One vector is turned by the same rotation once a step. Each row is the vector after some number of steps, and that number follows the row.
The counts run from 0 to 564.
[ 17  25  -1  29  13 -12   2   0  -9   9   1 -29   2  10  -5  19  -5  11
  26  -8 -29  -6  10  -9  15  18 -13  20 -33  -5  -2  16   3   3  24  11
 -13  10   8 -20 -21  -5   3  19 -16   5 -24   8  10 -17  -5   3 -19  24
  50   9  -1  -1  -2 -29  -3 -11  27   5  -9  -1 -26  62   0 -17 -44  -1
  11  -4  35 -33 -36  27   5  -2  15]  59
[ 15  12  -1   7  16   7  21 -20  -7  -3  19   2   4  -6   7  23   2  -5
  17  27 -42   3   1  10   9 -11 -35  18 -32  -1 -15 -35 -12   4  17   7
  -1   5  20   9   1 -15   4  33   9  17 -22   4   8  -1  -1   0 -25   7
  46  -5  15  18   3 -28  13  -8  31   0   7 -16   2  40 -20  21 -28   2
  21 -11  39 -11  -4  29  14  34   6]  457
[ 16  14   2  15  24  -2 -10 -10 -22   3  15 -34   5   5  11  33   1   1
  15 -20 -25 -12  22   6  14   9   4  22 -42  -7   5  18 -22  -3  30  11
  -8  12   1 -10 -27  12  15  34   6   3 -37   5   1  -4 -15  25  -2  29
  22  13 -15 -12   5 -34  13 -10  20  16 -18  -5 -17  37   8  19 -22   6
   7  -7  11 -25 -41  31  17  20  -1]  503
[ 24  16 -29  16  17  18   7  -1 -30 -14   3   1   3  -7  -6  37   2   5
 -15   0 -12  -1  14  15  -2  -7 -43  20 -25  17 -19 -13  -5 -11  36 -12
  32  -1   0   3   6   4  24  32  12  19 -30  10   6  13  -2  18   8  20
  35  -4  10  18   8 -31  26  10   5   1  16 -16  -7  11 -37  26 -10  -9
  -1 -27  37 -12 -20  24  14  29   7]  489
[ 29  12  -4  19  27   3  -3 -10 -36   9  18  11  -7 -23  -9  50  -7  -5
 -12  -8  -9   4  21  12  -4   9 -33  20 -16  39 -13  -8  -8  -9  33  -9
   6 -11   2   6   2  12  27  22 -13   3 -22   7  10  12  -7  21 -18  12
  40 -10  19   8   8 -34  28   9  10   6  -6 -19 -19  12 -17  -4 -30 -18
  -4 -19  21 -13 -31  20   5  18  18]  419
[ 18  41  -6  26  17   9  22 -12 -20  14  17 -23  15 -19  -8  36   6  -3
   6  35  -9  -7  10  12  15 -16 -10  -5 -25   9 -11   1  -4 -10  26   6
 -14   9  -5  -6  -2 -11  -5  10  13  32 -20  13   4  21   3  28  -6   3
  36  -3 -15  27   6 -22  21   2   6   0   2 -25  -6  35 -12  22 -22  -2
   4 -20  18 -13 -12  36   5  26   2]  12
[ 30  30  -7   3  -5  16  14   7 -24  13 -11  -1  10   0 -13  21  10 -13
  11  26 -11  -6 -16  10   1 -14 -52  22  -2  16 -18 -34  -4  -5  18  10
  15  -2   6  -4   6 -13  16  23  -1  13 -29 -13   5 -10   7  11  10   6
  61   6  14  16  -3 -15  -3  -7  13  -4  -9 -10 -22  23  -8  10 -22  -1
  13  -3  38 -19   1  27  -3  23  21]  267
[ 26  26 -22  17  -6   3   7   1 -34  13   7 -15  12  -5  -9  46   4  -6
 -20   1 -13 -27  17  11   2 -17 -23  24 -20  35  -2  13 -29  -7  21  12
   8  -4  -3 -19  -1  18  17  23 -11  19 -16  -3   4   7   2  34  16   7
  33   5  -7  18   0 -13  14  -1   3  -3  -9 -18 -32  -4   2  -9 -32 -16
  -7 -29   9 -27 -38  33  -7  -4  10]  88
[ 22  17 -16  10  -8   0  12  -7  -7   7   0 -18  12  10   6  20  -8  13
   1  13 -43 -11   0   4   0 -21 -40  26 -11  16   0 -21 -30  17   1  17
  -4 -12  20  -6   2  15 -11  34 -21  17 -21 -18  11 -12   2  15 -10  -3
  37   0   6  28 -10  -4   3 -12  19 -14   5 -17 -43  13  10 -23 -46 -19
  10 -21  35 -15 -18  22   0  -2  18]  56
[ 13  21 -23  17  12  13  -8   6 -42  -5  -9 -32  20  22   0  39  21   1
  -4 -22  -8 -31  -1  -3   2   7 -10  21 -24   9 -12  21  -5 -12  20   7
  13   0  -1 -20  -8  -8  22  28  -3   4 -26 -12   4   5 -12   8  36  44
  32  14 -24   4  -3 -25  -7   9  -5  -8 -13  -1 -46  20  22  12 -15   4
   3 -22  28 -41 -32  20   7  13  -8]  29
[ 29  24 -25   4  49  27   0 -10 -41  -1 -10 -14  16  -8  -4  29  24  10
   6   6  -9   3 -26   9  -3  15   2  12  -6  -4 -24  -4  11 -13  26  -3
   6   1   4  12  -7 -34  10  31  -4  11 -24  -4  -1  20 -25  16  13  28
  23   3 -12  17   6 -22   6   6 -26  -1  -1   2 -38  15  18  11 -20   2
  12 -29  25 -18  -5  21   5  29 -17]  556
[ 27  30 -12   8  16  19  29 -10 -32  18   2  -4  15 -32  -4  41  16   1
  -2  42 -18  -6  -1  21   5 -23 -13   6  -5  21 -10 -18 -11   2  11   6
 -11 -10  -3   5  -7 -13  -3  20 -14  29 -14   4   3  19   2  34 -14 -15
  36  -6   0  44  14  -9  14   4  -8  -5   6 -11 -25  21   3  -6 -34 -16
  13 -20  12 -14  -8  36   3  20  16]  275
[ 13  21 -16   9  51  20   8  -4 -45  -2 -10 -13  15 -19  -5  36  20  12
  13  -7  -6   2 -12   2   6  18   7   2 -17 -10 -22  16  12 -15  33   0
   5   6   5  13 -18 -28  19  18   0   7 -26  10   0  19 -20  14   4  32
  19   1  -3  14  14 -33   7  10 -16   6  -1   7 -22  31  12   7 -18   6
  11 -24  16 -36 -16  19  14  31 -14]  555
[ 19  13 -23  39  24   0 -13  -7 -31  -9   9 -19   1   9  -9  26 -10   9
  -8 -35  -8  -8  20  -1   1  25 -36  24 -17   9 -12  13  -6 -10  35  -9
  15  -8   2  -4  -5  -1  23  27  -8   2 -40 -10   7  -6 -12  12   3  37
  30   2  -7  -3   0 -32   7  13  10   3  -3   1 -34  19  -4  -4 -32  -9
  -1 -26  31 -19 -39  14   6  10   3]  27
[ 28  42  -8  13  24   0   8   2 -28  23  18   4  11 -11 -19  41  17  -5
  14  21   4   6 -10  13   9   5  -3   9 -10   9  -9   8   7 -22  33   2
  -7  -6  -3 -11 -10 -24  14   6  -6   0 -26  15   8  17 -12  25  -2  11
  50   3 -11   0  -1 -27  -9  10  12  -3 -31  -6 -26  45  -1  19 -20   9
   8   0   9 -39 -19  29   1  26  14]  343
[ 26  34 -37  36  -2  18   8   2 -23  -6  -3 -22   6   3 -10  35  -2   9
 -15   7 -10  -9   9  -1   3  -9 -45  11 -14  26 -16  -6 -10  -7  26   1
  16   0   3 -12  20  -3  13  24  -3  36 -25 -16   9  11   5  11  25  20
  39  -5 -11  36   1 -14   9   4  -4 -15  17  -9 -32  11  -6  -6 -25 -18
  -6 -32  35  -8 -18  16  -1  10  -5]  217
[ 15  24 -22   2  29  32  13 -10 -27 -13  -8 -27  20  -1  16  30  25  17
  -4  16 -22 -15 -15   3  -2 -10  -4   5 -21   2 -11  -2 -19   9  14   3
   7   4  12   8 -12 -29  -1  32   9  27 -18  -1  -6  17 -11  17  10  32
   8   4 -22  37  12 -16  14   4 -21 -11  18 -14 -24   8  20  18 -12   2
   8 -33  31 -22 -12  18  18  37 -21]  365
[ 18  26 -29  37  -3  11   6   3 -29 -11  -2 -24   3   5 -10  34  -1   6
 -17 -14  -6  -9  15  -9   7  -3 -42  13 -22  19 -15   5 -10 -14  39   2
  23  -8   0  -7  11  -1  19  15   3  32 -22   3  18  11   7   3  21  24
  37  -3  -2  29   1 -19  15  13   4 -11  17 -19 -22  14 -30  -4 -20 -13
  -7 -33  33 -19 -24  13   8   1  -4]  218
[ 25  27 -39  23 -12  17   3  17 -36   6 -21 -28  22   8 -12  28   7   9
 -17  -4  -6 -13   4   2   6  -9 -38  15 -17  12 -15   5  -8  -9  24  10
  22  -2  -2 -15   3   4  23  21  -6  27 -23 -11   9  -7  15  10  31  23
  39   6  -2  28  -1 -14   4   7 -12  -8  -3  -4 -34  14   6  -1 -30 -13
   5 -24  26 -31 -33  23  -1   8   2]  551
[ 26  11 -12 -12   1   0 -12  -8 -26   9 -17 -13   7  13   4   9   3  -1
  10   0 -47  -1 -14   6  -4  -8 -38  37 -13   2  -5 -27 -14   9   5  12
  14   6  19   8 -19   2  19  35 -20   2 -35 -22   1 -28  -2  17   3   4
  39   9  15  13  -3 -14   8 -18  12   7   3   9 -35   7  28 -10 -43  -3
  17  -7  37 -21 -16  22   5  14  13]  318
[ 21  26  -6  28  38  11  23 -17 -10  -2  14 -17  -3 -15  -9  28  -1  11
  11  17  -3   7   0   1   7  14 -34  -2   0   5 -19 -16   7 -11  24 -11
  -5   3   9   1  10 -26  -6  11  -3  17 -20  11  13  15  -8   2 -16  34
  55 -12  -1  20   7 -33   7  12   8 -11  13 -11 -23  42 -21   4 -28  -9
  14 -20  36 -17  -2  10  -8  30   1]  406
[ 10  21   2  -6  37  10  22 -15 -20  12   4  -5   7 -26  -4  42   8   0
  28  30 -34   0 -15  13  -2  -7   5  21 -39  -6 -10 -13   0   8  14  10
  -6   0  18  10 -11 -25 -11  18  -2  22  -7  23  16  16  -5   4 -35   6
  37  -6  28  16  13 -19   7  -6  20  -7   8 -26  -8  46 -10   7 -29   3
  19  -6  23 -20 -20  27  22  29   7]  193
[ 34  41 -16   6  10  28  26   4 -25  13   6  -8  23 -11  -8  28  22  -4
   7  40  -5 -10 -12  11   6 -22 -27   4 -14  19 -23  -7  -2  -3  23   2
   1   3  -2  -7   4 -20   6  21  13  27 -21  -5   5  10  -1  28   8   6
  49   2 -13  28   6 -18   5  -4  -5  -7  -7  -5 -16  25   4  27 -24  -1
  13 -14   9 -22   1  35  -3  29   3]  345
[ 14   5 -10   8   3   1  -2  -7 -24  -5   3 -12   0  -1  13  29 -10   6
  -5 -19 -44  -5  26  14   3  -5 -25  34 -43   7  -4 -16 -24   1  27   5
  19  12  10   5 -21  13  17  42   3  21 -32  -1  -5  -6  -3  17  -6  12
  20   4  11  10  11 -29  29  -9  20  16   8 -23  -9   8 -15  11 -21   1
   2 -20  29 -11 -37  24  26  22   6]  238
[ 27  25  -8   6  10   9   5 -10 -13  10   9   4   8  -9 -14  25  11  -8
  11  28 -17  13 -16  13   0  -4 -53  20   1   2 -18 -30   8 -10  31  -8
   6  -2  14   6   3 -21  10  24  -3   4 -28 -12   8  -4  -1   4  -6  10
  68   4   9  13   0 -23   0  -5  18   2  -9  -3 -17  40  -8  16 -28   2
  26   5  34 -22  -1  26  -7  30  18]  266
[ 38  17 -11   8  18   7 -10  -4 -40  14  12   8   7 -13  -8  38   7  -5
 -11   5 -11   1   6  12  -8   8 -33  26   7  29 -13 -16  -5  -9  32  -6
   9 -12  -9  11  -8   1  23  34 -13   3 -24 -11  -5   0  -8  37  -1   9
  47   3   4  14   6 -29  13   6   0   4  -8  -3 -36  -1  13  -9 -37 -15
   3 -22  15 -10 -21  23 -11  22  20]  86
[ 29  36 -17   4  14  21  10  -8 -27   0  -1 -21  21   5  13  22  17   9
  -6  16 -23 -11   5  13   1 -12 -25   4  -4   0 -15 -11 -22   4  17   1
  13  13   5   4  -9 -10   6  33   8  33 -31 -10  -6   1 -15  33  19  20
  26   8 -27  36  14 -18  29   1 -19  -2   4  -3 -23   8  15  27 -27  -6
  18 -30  21 -13 -10  32   3  30  -1]  94
[ 18  24   5   0   7  16  27 -14  -2  -5  16 -10   5  -4  16  32  12  -6
  12  39 -40  -9   3  13  10 -26 -16  19 -38   5 -14 -20 -21   8  14  12
  -2   9  17  -4   4 -12 -10  22   8  20 -21  11   9  12   0   0 -16   4
  43   2  -1  27   6 -22   2 -13  27 -12   7 -24  -6  42 -14  28 -18   4
  14  -8  33 -14   4  33  17  26   6]  456
[ 22  31   5 -13  16  26  17  -7 -23 -13  21 -14  21   7  12  32  13 -10
   4  35 -31 -22  -6  15  -4 -28 -15  25 -26  20 -15 -20 -30  11  13   8
 -13   0  12  -5  11 -17 -13  40  10  18 -27  -8   4  14  -5   7  11  12
  31  11 -22  16   6 -23  -5   7   8 -31  -1 -25 -22  19  14  30 -11   1
   6 -12  27 -17  -1  34   3  26   3]  43
[ 18  11 -15   9  32   3  -3  -8 -37 -10  11   8  -6   4 -13  45 -11   1
  -7 -31  -6 -10  13  11 -11  15 -14  27 -23  27 -13   2   0 -10  39 -10
  19 -16   1   4  -3   3  23  23 -12  -6 -26   9  10  19 -13   5  -3  26
  37  -8   9  -7   5 -34   5  16  10  -1  -1 -19 -29   9  -9  -8 -23 -13
  -4 -23  35 -14 -41  11   2  17   6]  561
[ 22  15  -2   8  43  -5 -10 -18 -36  -1   3 -26  10   0   8  35   6   6
  15 -22 -25  -2   5   6  -7  14  23  28 -23  -3  -4  19 -10   2  18   2
 -14   3  -3   1 -30  -7  15  37 -17  -4 -27  -2 -11  11 -28  27  -2  30
  16   5 -12  -3   8 -39   9   5  -7   7 -22   1 -40  25  31  -5 -29   4
  11 -22   7 -29 -39  18   1  12  -2]  433
